In the data rows, the value 128 means zero.
Two rows play each game, the first against the second. How much does the first row win by? 10 is about a draw, 20 a big win and 0 a big loss. Wins can go round in a circle: one row can beat a second, the second a third and the third the first. Each row has two weighted sums of its numbers, A and B, taken from their middle values. A row wins by its A times the other's B, less its B times the other's A.
[ 72 142  82 139  85 101 131 159 121 114 102 114 137  98 143 124 116 137  99 139]
[161 116 131 149 170 127 142  94 105 101 140 148 145 104  93 169 104 138 159 134] ~ 15
[128 115 153 127 120 127 126 147 144 194 122  82 106 133 169  87 164 140 116 119]
[166 128 108 155 121 115 120 104  93 110 112 142 171 114  90 128 113 138  87 117] ~ 12
[140 118 116 168 151 127 139  82 108 103 120 134 151 130 130 135  92 117 117 104]
[ 96 162  80 126  77 115 135 152 152 109  99 102 145 126 147 136 110 121  80 114] ~ 8
[108 116 157 114 121 127 116 137 128 163 135 106  93 111 141 136 154 142 148 159]
[108 174 141  81 143 134 120 132 156  98 138 158 106 119 137 140 128 110 153 140] ~ 11
[109 120 107 179  95 150 153 109  92 126 107 163 177 140 112 133 106 111 113  88]
[ 94 173 134  93 110  95 107 149 141 130 138 104 105 133 152  79 130 117 131 150] ~ 10
[157 105 166 103 153 117 114 146 128 178 125  79  78  86 140 116 177 146 142 156]
[ 96 112  91 150 135 172 161 140 145 106 111 125 127 153 146 173  85 101 141 137] ~ 10
[150  93 190 127 160  89 132 139 153 185 150  70 102 115 171  91 179 169 161 133]
[124 159 134  96 141 113 122 117 143 122 134 140 119 126 144 116 151 121 135 143] ~ 12
[165 177  84 158 158 129 133  94 125  99 150 123 165 181 119 127  79  77 117  71]
[179 155 115 184 132 129 142  71 128 125 129 118 173 189 163 130 107  76 153  72] ~ 11
[137  92 180 126 113 120 121 133 139 158 117  83 110 128 119 115 186 171 142 153]
[ 89 170 105 102  80 121 117 160 152 152 128  97  97 115 144 101 127 109 128 127] ~ 11
[127 125 150  88 129 112 113 143 111 145 126 106  97 116 124  97 151 139 136 166]
[145 131 178 118 172  89 109 123 155 152 150  81  81 115 173  93 141 149 135 142] ~ 8
[ 93 149  93 140 101 134 131 140 142 115 143 152 143 109 170 120 105 125 118 115]
[144  86 107 193 126 133 138  81 108 105 112 152 187 120 123 158 116 160  84  98] ~ 10
[110 158 122 101 157 135 128 149 154  89 127 211 149 124  93 143 142 130 121 137]
[ 79 137  99 142  55 114 120 139 128 115 105 140 151  99 110 131 112 131  83 133] ~ 12
[118  70 210 121 150  72 137 131 144 190 132  95  99  76 139 107 180 226 147 158]
[138 136 168  62 168  70 103 123 128 128 125 102 116  99 140  87 163 170 145 206] ~ 17
[134 131 141  87  98 115 125 140 119 149 108 138 109 130  93 109 164 137 129 159]
[120 145 135  91 120 137 110 145 134 118 114 156 133 124  97 114 143 120 110 153] ~ 10
[ 79 170  95 120 132 125 138 145 137 119 144 141 127 119 143 130 106 100 137  93]
[129 152 141 109 148 105 108 129 147 136 144 118 109 123 169  83 142 134 113 167] ~ 12
[125 128 169  66 123 127 111 153 121 138 113 114 119 126  65 110 167 136 114 166]
[128 179 144 131 121  92  86 106 102 178 174 127 109  99 191  89 149 136 113 138] ~ 10
[150 107 125 157 153 145 141  79 127  92 128 151 142 150 117 170 115 109 146  97]
[109 162  87 106 106 119 138 141 128 108 146 126  97 116 139 128 101  94 128 125] ~ 9
[130  87 123 155 118 158 149 105 106 118 117 149 160 137 102 168 101 144 132 111]
[126 156  94 162 151 135 149  90 149  90 153 154 160 173 162 144  86  91 144 108] ~ 6
[138 120 100 147 125 166 156 105 120  79 128 159 168 175  95 169  96  96 116  73]
[116  86 172 123 112 108 128 146 137 162 127  87 103 138  92  88 164 145 124 162] ~ 10
[ 86 129 145 102  94 122 106 151 135 166 117  86  86 136 137 110 164 135 118 164]
[128 137 168 149 134 103 115 103 124 184 160  91  91 119 164  86 154 136 152 118] ~ 9
[105 152 135  84 106 134 114 173 128 104 111 186 136 133  85 100 140 148 101 162]
[ 80 126  85 136 107 117 144 155 135 100  99 111 158 105 115 134  95 129 126 117] ~ 11
[ 91  93  94 166 116 175 150 119 108  88 114 188 176 149  99 179  88 119 141  84]
[113 117 153  79 145 113 118 163 136 147 116 106  96 124 118 100 163 164 145 187] ~ 9
[ 99 151 145  77 125 131 115 148 139  99 112 165 128 121  80 128 156 131 108 158]
[120 118 108 129 128 159 158 140 125 115 116 102 118 183 112 164  98  95 139 105] ~ 9
[136  67 121 185 149 129 143 102 133 104 118 190 175 128 140 171 115 145 137 112]
[106 135 150  86 128 111 113 153 135 146 136 112 109 134  98  90 138 121 117 139] ~ 8
[168 163 150 122 153  90 101 106 136 171 154  96  98 127 172  80 157 144 108 157]
[146 106 108 189 151 138 150  84 139  85 121 151 181 137 125 166  95 113 126  93] ~ 10
[118 108 147 131 121 134 129 149 139 152 108 128 151 142 122 125 155 130 102 125]
[111  90 102 180  78 183 154 124 107 110 111 156 184 154  96 181 103 105 123  72] ~ 10
[ 92 165 130 114 107 134 124 125 136 109 142 208 123 127 145 142 134 118 129 125]
[155  93 116 174 154 134 133  92 107  98 126 149 167 142 135 150 103 129 111 103] ~ 9
[111  89 200 104 162  92 136 130 161 202 118  73  74  90 169 100 213 220 144 197]
[ 83 148  79 140  62 108 126 146 141 110 110  97 144 101 112 130 106 137  73 116] ~ 11
[131 149  99 141 147 133 151 100 150  94 135 128 143 165 123 128 100 103 132 109]
[181 148 132 160 205 137 133  76 152 110 156 143 126 132 155 156 109  96 184  97] ~ 9
[ 71 160  97 126  88 136 143 139 148 120 149 149 133 108 150 145 123 109 117 120]
[141  96 135 169 161 106 151  85 111  97 124 151 160 117 124 153  92 150 126  95] ~ 9
[ 76 134 115 105 144 125 115 138 142  74 109 214 153  83  89 143 132 177  92 154]
[ 59 157  90 136  87 144 116 134 142 131 145 150 135 114 183 119 121 106 121 114] ~ 10
[159 112 105 173 127 129 142  92 125 103 128 138 155 128 135 141  89 146 145 102]
[150 153 153 109 103 107 100 114  82 161 126 156 130 119 122  85 144 148 116 142] ~ 11
[131  64 185 110 135 127 116 125 111 163 117 111 106 104 123 138 171 171 133 162]
[146 125 166 143 138 108 118 132 132 181 127 122 144 121 141  87 170 130  91 108] ~ 13
[ 84 132  91 141  61 112 105 129 117 145 136 128 112  65 167 112 124 149 124 127]
[119  88 165  71 125 115 110 146 101 146  98 127 105 127  67 121 169 161 123 167] ~ 11
[123 140 132 108 166 150 133 154 142  97 117 193 131 132  88 151 148 140 110 143]
[118 122 154  72 197 114 122 159 179 122 129 127  88 109 128 126 140 141 155 168] ~ 10
[129  98 114 158 124 165 153 120 117  93 126 145 145 150 112 170  95 115 159  96]
[105 134 154  94 120 118 120 164 140 151 117 110 102 142 115 108 144 126 122 161] ~ 10
[156 133 156 165 167  92  99 107 153 166 148 112  99 114 185  85 171 145 103 134]
[139 133 151 139 172 101 104 134 158 166 121 104 104  88 178 115 185 160 121 150] ~ 12
[113 168 124 107 124 129 136 137 158 125 129 146 146 130 129 123 134 120 120 135]
[149 140 161  92 124 100 108 146 103 171 148 125  89 132 120 100 158 127 122 135] ~ 10
[ 97 113 140  81 117 129 114 137 133 134 116 134 114 124 112 109 158 149 122 176]
[149 142 130 144 137 191 166 140 128 148 140  95 129 219 143 152  86  73 190  94] ~ 10
[155 143 157  84 131 100 119 135 129 156 148  92  99 123 157  80 157 145 113 147]
[157 117 172 104 203  72 113 115 154 151 151  76  99 116 168  67 168 169 106 159] ~ 16
[141 140  90 170 146 127 144 100 126  78 128 180 190 137 133 166  85 102 120  91]
[156  99 128 169 161 136 142  84 117 104 122 149 162 135  96 177  96 126 137 102] ~ 10
[135 162 134  92 145 112 102 140 134 136 133 132 143 130 129  94 164 119 103 145]
[138 119  93 129 123 178 191 141 123  80 124 120 130 215  95 184  73  63 181  92] ~ 18
[106 185 100 111 109 128 116 155 152 129 134 116 110 132 137 111 110 108 123 110]
[145 113 178  76 134 101 106 145 125 157 127 102  85 116 102 112 156 159 150 171] ~ 7
[ 74 147 128  96  82 156 107 150 127 116 119 162 131 137 123 108 131 109 103 146]
[110 129  99 157 103 150 155 140 130 113 124 119 133 172 106 131  96 106 123 110] ~ 7
[106 145 100 170  76 128 115 115 111 138 137 162 151  80 183 124 123 131 105 120]
[132  79 117 185 141 148 156  76 142  89 123 163 159 134 130 187 100 144 144 101] ~ 9
[185 141 158 135 194  85 104 115 159 166 154  90  97 125 200  89 161 135 129 122]
[117 148 124 122 134 154 122 130 155  85 122 201 164 130 104 155 130 146 108 139] ~ 4
[130 169 131 107 144 113 112 116 136 149 144 109 107 123 164  90 168 120 107 152]
[160 111 118 129 181 118 167 129 157  83 118  84 121 164  66 152  80 108 152  99] ~ 10
[132  69 201 115 157 104 138 154 160 190 121  72  80  88 166 106 177 194 152 177]
[122 108 156 108 134 128 123 160 130 175 124  86  83 117 149 110 170 128 131 164] ~ 11
[156 125 161 112 153 106 111 119 113 147 127 110 110 120 137 112 163 133 114 136]
[121 144 104 143 135 188 171 125 126 129 145 127 132 191 126 176  79  48 199  74] ~ 14
[169 127 104 158 147 151 143  72 111  77 160 160 156 154 108 154  92 101 138  90]
[159 126 108 158 163 125 133  91 127  95 127 161 159 137 135 148 102 115 114 100] ~ 10
[144  81 185 115 155 101 128 131 141 185 132  47  79  84 170 120 185 173 144 161]
[143  91 143 167 137 136 167 116 103 121 115 106 152 153 131 176 118 118 149 108] ~ 14
[146  95 168  98 137 121 122 155 141 171 122  85  65 118 130 140 171 148 157 154]
[ 92 159 128 110 139 164 123 148 158 118 128 213 143 100 100 155 123 107 141 114] ~ 9
[117 125 142 103 137 118 119 154 144 151 137 113 104 101 133 111 137 137 150 164]
[160 152 158  88 132 108 102 127 119 146 138 118  98 131 107 106 169 124 124 167] ~ 11
[123 123 161  88 105 117 113 155 112 152 119 122 109 122  92 106 175 143 130 189]
[152  85 171 101 139 104 112 155 132 169 120  89  94 116  99 114 165 153 136 178] ~ 12
[ 91 150 141  91 124 157 126 147 105  93 123 198 141 123  83 129 152 125 109 154]
[147 111 183 179 152  92 122 125 138 207 118 138  80  48 203  82 215 221 124 141] ~ 13
[119 118 130 109 103 128  88 127 121 116 104 195 143  98 108 106 150 147  95 168]
[138 124 153  96 180 104 119 144 161 152 144 138  96 113 145  96 148 135 119 136] ~ 14
[ 96 144 149  76 111 141 112 147 140 137 131  91  77 136 101  98 149 115 140 156]
[134 112 175 137 141 126 130 172 130 210 164  88  62 111 174  75 167 156 164 139] ~ 10
[ 83 151 102 135  99 128 119 117 126 121 140 147 126  62 168 143 134 133 129 119]
[120  69 194 132 138 121 118 134 116 198 134 104  98 103 150 126 173 189 144 149] ~ 7
[154  72 120 188 143 121 137  97 122 105 102 167 183  87 123 173  97 156 128 121]
[106 124 125  89  97 141  92 179 107 109 109 172 146 110  75 119 154 151  87 169] ~ 9
[113 126 174 105 134 115 113 148 139 183 134  76 101 124 145  89 164 145 148 138]
[ 97 139 156  88 126  98 110 165 134 154 117  88  90 137 153 104 140 120 137 168] ~ 14
[ 96 172 141  72 143 133 118 152 156 103 114 167 105 109 116 131 140 123 139 154]
[ 96 170 146  80 107 116 122 165 132 130 127 130 113 141 129 101 138 128 121 160] ~ 10
[119 151 156 159 122 119  99  92 105 172 145 107 118 107 172 102 183 146 105 142]
[128 112  97 177 136 136 152 111 126  87 113 139 169 136 104 145  91 134 127  86] ~ 9
[ 99 172 110 110  82 126 112 143 150 143 126 107 107 119 145 106 110 101 136 114]
[130 158 141  98 142 112  99 120 122 147 115 126 109 121 144  99 152 119 110 142] ~ 13
[117 136 101 179 129 136 145  90 135 113 116 143 178 137 145 144 106 131  95 104]
[119 158 133  72 106 129 103 142 115 139 137 140 102 119 109 103 154 138 115 165] ~ 10
[164 116 168  87 153 119 105 111 125 132 131 146 116 119  86 104 147 150 129 155]
[ 81 196 108 121 144 142 124 133 170 100 123 181 141 144 143 141 133 118 112 128] ~ 11
[136 100 155 114 105 124 108 125 126 164 113 143 129 112 130 109 177 131 111 134]
[ 99 136  77 102 111 200 192 161 119  95 116  85 123 200 116 179  87  67 162 113] ~ 9
[158  65 141 170 156 127 148  78 106  91 120 147 158  83 102 183 107 156 143 122]
[142 148  74 152 116 170 135 105 109  90 122 122 150 208  73 137  89  67  97  79] ~ 8
[167 103 168 120 175  86 108 139 103 165 129  89 116  66 166  92 134 169 142 150]
[157 132 124 151 145 138 149  96 153  97 146 123 134 172 137 161  96 116 150  97] ~ 4
[102 133 143 101 115 118 125 166 172 138 120 108  88 142 118  84 133 100 131 124]
[108 125 106 119 100 111 139 151 141 126 104 119 138  92 118 130 110 128 109 115] ~ 12
[119 155 133  88  90 128 109 141 112 148 134 124  85 116 115 106 157 123 112 162]
[112 134 159 119 148 145 117 134 132 166 142  93  77 121 136 133 156 122 156 151] ~ 9
[ 87 151 121 106  99 155 107 124 130 109 133 198 132 123 129 132 132 131 105 143]
[112 167 146  88 104 117 108 146 126 146 119 103 103 137 107  93 161 105 104 146] ~ 9
[114 132 139  82 153 139 125 141 141  92 121 192 146 117 114 152 142 141 113 146]
[160 130  92 176 132 123 143  95 113  98 120 129 170 144 100 149  99 121 111  87] ~ 11
[138  74 120 180 145 128 165  97  92 122 125 124 150 133 126 155 107 135 117 126]
[178 150  84 158 164 168 141  93 138  84 131 137 166 181 144 150  93  61 155  69] ~ 5
[ 94 135 124 123  95 140 130 155 132 118 113 156 139 128 111 121 138 120 110 121]
[140  63 140 155  83 174 151 123  96 121  98 113 145 137  70 168 114 124 135 109] ~ 11
[ 92 176  94 116 117 144 126 162 155 110 135 147 128 124 155 146  99 100 139 113]
[118 135 152  97 108 105  98 122 127 146 133 133 119 139  96 103 151 116 116 126] ~ 10
[142 147 161 133 151  94 110 122 155 177 178  81  88 136 203  53 158 132 122 114]
[108 127 140  86 113 138 123 165 142 139 119 123 100 124  92 121 155 118 140 142] ~ 10
[105 115 156  89 103 130 110 141 107 116 100 159 136 131  91 108 149 145 113 178]
[178 145 115 135 195 148 146 114 148  84 154 102 126 177 112 146  91  98 147  89] ~ 9
[ 92 172  98 115 138 129 140 154 157 118 142 121 115 134 147 131 107 118 129 120]
[137 166 129 115 117  91 113 113 128 137 144 132 129 136 183  65 127 114  88 133] ~ 9
[152 127 171  77 153 109 114 152 137 174 138  75  73 104 101  99 161 148 142 152]
[136 117  97 177 106 160 152  99  93 114 106 146 179 158 126 159 104 129 115  92] ~ 11
[124 102 145 106 119 144 123 162 137 147 120 145 115 111 118 134 159 144 130 152]
[152  74 131 173 138 120 148  93 110 118 111 155 170 104 121 158 109 154 117 123] ~ 9
[185 197  89 149 178 177 164 109 162 100 154 115 144 207 153 143  68  47 176  61]
[151  77 119 184 125 130 147  98 126 113 118 149 174 129 140 178 108 142 127  96] ~ 8
[ 95 138 140  83  90 150  98 142 116 132 110 168 151 121 108 113 155 144  96 175]
[ 97 181  92  99 114 121 133 153 156  98 140 134 118 112 134 137 108 110 122 121] ~ 10
[172  91 119 169 131 123 138 114 112 114 126 115 154 116 103 141 100 168 126 105]
[120 144 107 141 107 113 122 153 142 147 129  51  73  88 138 110 114 127 138 135] ~ 12
[127 168 144 110 152 114 104 154 125 148 121 117 117 124 123 108 150 129 121 127]
[146 118 117 160 162 128 149 101 106 106 134 140 146 126 138 164 102 143 121 117] ~ 11
[106 156 142  99  91 117 105 131 135 134 137 131 119 145 115 103 149 128  94 154]
[150  69 119 189 108 133 144  92 118 111 113 119 175 130 115 147 103 151 119 102] ~ 12
[149 117  98 170 144 132 145  86 111  86 156 159 163 150 113 150  83 107 136  88]
[155 115 151  87 145  96 106 132 137 137 147  82  87 126 164  93 142 148 153 176] ~ 12
[102 157 109 110 102 106 128 146 140 123 140  87 110 105 141 132 106 125 134 122]
[152 101 113 186 129 108 137 100 107 111 117 138 168 135 119 146 110 153 112 117] ~ 11
[140 153  89 159 135 145 148  97 105  85 141 167 144 173 125 157  85  99 146  93]
[ 97 160 133 102 107 141 103 148 146 120 134 172 118 134 118 127 137 110 113 146] ~ 15
[113  91 102 127  93 188 182 161  76 127  84  98 124 184 106 185 107  99 168 130]
[136  94 158  98 114 133 120 134 110 126  94 156 128 118  88 106 147 160 115 189] ~ 13
[118  97  95 186 139 151 144  91 146  84 124 161 180 119 146 178  89 132 131 108]
[141 122 111 176 148 129 135 100 107 115 137 110 155 141 145 116 123 117 117 125] ~ 5
[150  85 123 178 165 134 143  61 116  94 141 151 177 122 121 175 108 141 142  93]
[185  99 181  75 151 124 100 112 111 142 121 105  91 103 103 102 150 159 142 172] ~ 8
[158 144 100 161 111 149 136 101 100  94 130 141 192 170  98 126  73 106 120  73]
[139 119 125 157 164 114 166 117 127 114 130 103 126 153 108 128 101 140 133 111] ~ 13
[132  95 110 191 122 118 146  91 114  80 114 148 184 114 125 149  86 152 123 111]
[104 161 116  90 110 138 106 160 152 152 147 117  94 111 123 126 123 114 160 132] ~ 10
[144  60 116 136 108 201 171 139  82 106  87 148 164 144  84 221  99  77 163 103]
[147 113 155  67 127 114 118 166 108 158 117 136  96  84  98 104 161 169 121 162] ~ 14
[ 72 150  87 122  85 115 141 148 129 128 103  90 124 109 111 137 118 134 106 142]
[ 64 132 101 149  99  62 112 146 142 118 110  82 102  60 133 142  97 155 109 147] ~ 12
[127  88 189 114 137 103 106 160 133 195 126  64  69  86 146  97 185 169 140 160]
[115 119 143 118 112 125 110 136 115 159 126 123 110 125 119 108 149 133 122 142] ~ 10
[129 115 171 138 134 144 111 125 128 186 155  99  80 109 145 109 173 137 156 127]
[131 106  97 132  76 191 159 141  98 115  95 114 141 201  66 185  92  75 146  87] ~ 9
[140 121  79 155 142 142 150 101 117  81 125 144 163 161  99 136  90  72 105  70]
[144  81 182 111 179  91 132 157 154 162 138  88  80 104 124  92 156 164 148 149] ~ 8
[112 117  98 144 104 179 161 120 116 120 121 122 145 182 115 171 113  88 142  98]
[133 139 141 118 124 102  96 111 126 156 147 129  94 131 124  90 161 130 116 159] ~ 14
[126 111 153  71 140 123 113 148 130 153 107 114  86 105 111 112 160 133 140 167]
[139  59 182 127 118 140 124 157 154 190 121 116 104 104 121 106 187 188 131 162] ~ 6
[181 140 168 117 195  69 102 132 161 158 157 113 103  96 148  47 179 175 115 126]
[127 116 154  77 117 123 112 132 117 148 137 113  75 118 108 132 160 123 129 152] ~ 7
[113 150 141 107 131 123 109 143 134 143 127 101 101 146 140 102 166 104 115 167]
[ 75 153 101 152  97 125 127 133 130 137 150 146 116  99 171 117 119 124 120 122] ~ 12
[148 118 102 165 145 127 137 104 127  73 126 126 180 141 119 158  83 119 105  87]
[102 184 136  85 123 135 119 150 153 113 117 192 123 135 118 128 130 120 136 136] ~ 8
[ 98  78 177 107 144 134 130 150 158 179 126  93  71  95 125 129 193 154 155 162]
[130 101  95 185 100 200 158  92 129  96 129 166 169 173 106 198 107  85 137  70] ~ 12
[199 169 115 170 189 115 138  70 139 103 173 156 156 148 137 131  96  85 155  87]
[113 152 147 130 137 121 113 132 136 122 145 162 116  98 127 152 126 132 141 124] ~ 13
[120  95 100 107  80 191 184 147  92  68 105 134 162 212  33 185  70  72 173 105]
[127  72 193 108 157  69 133 167 130 186 118  96  91  90 128 100 161 202 149 161] ~ 9
[126 135 101 157  80 164 160 121 104  91 116 156 158 188  74 129  85 105 132  84]
[124  76 115 173 109 177 151  92  90 104 115 150 156 137  79 189 119 126 114  88] ~ 9
[152 147 140 112 154 109 115 136 142 157 135  77  93 137 119  71 156 131 103 133]
[137  97 194 117 149  86 120 143 152 182 140  70  78  97 149  91 174 171 137 179] ~ 9
[208 151  97 152 158 160 177 108 125 109 132 113 172 223 156 157  70  32 172  61]
[188 194  52 163 124 157 136  94 123  82 137 144 169 194 123 130  80  27  93  69] ~ 12
[108 134 115 130 111 107 110 173 141 151 139 126 111  70 156 117 136 133 123 138]
[182 118 172 127 161 103 119 118 139 161 137  94 103 123 135 113 169 149 113 152] ~ 10
[ 67 120  83 130  75  99 116 154 114 138  92 107 109  66 110 116 114 151  86 142]
[150 154  72 154 127 166 149 119 140  94 127  84 148 198 110 128  94  73 113  65] ~ 11
[ 72 169  69 142  94 130 135 124 145 100 132 142 174 129 167 140 100 111 110 108]
[121 152 126 140  96 125  94 120 100 144 132 184 138  95 137  99 139 143 133 157] ~ 14
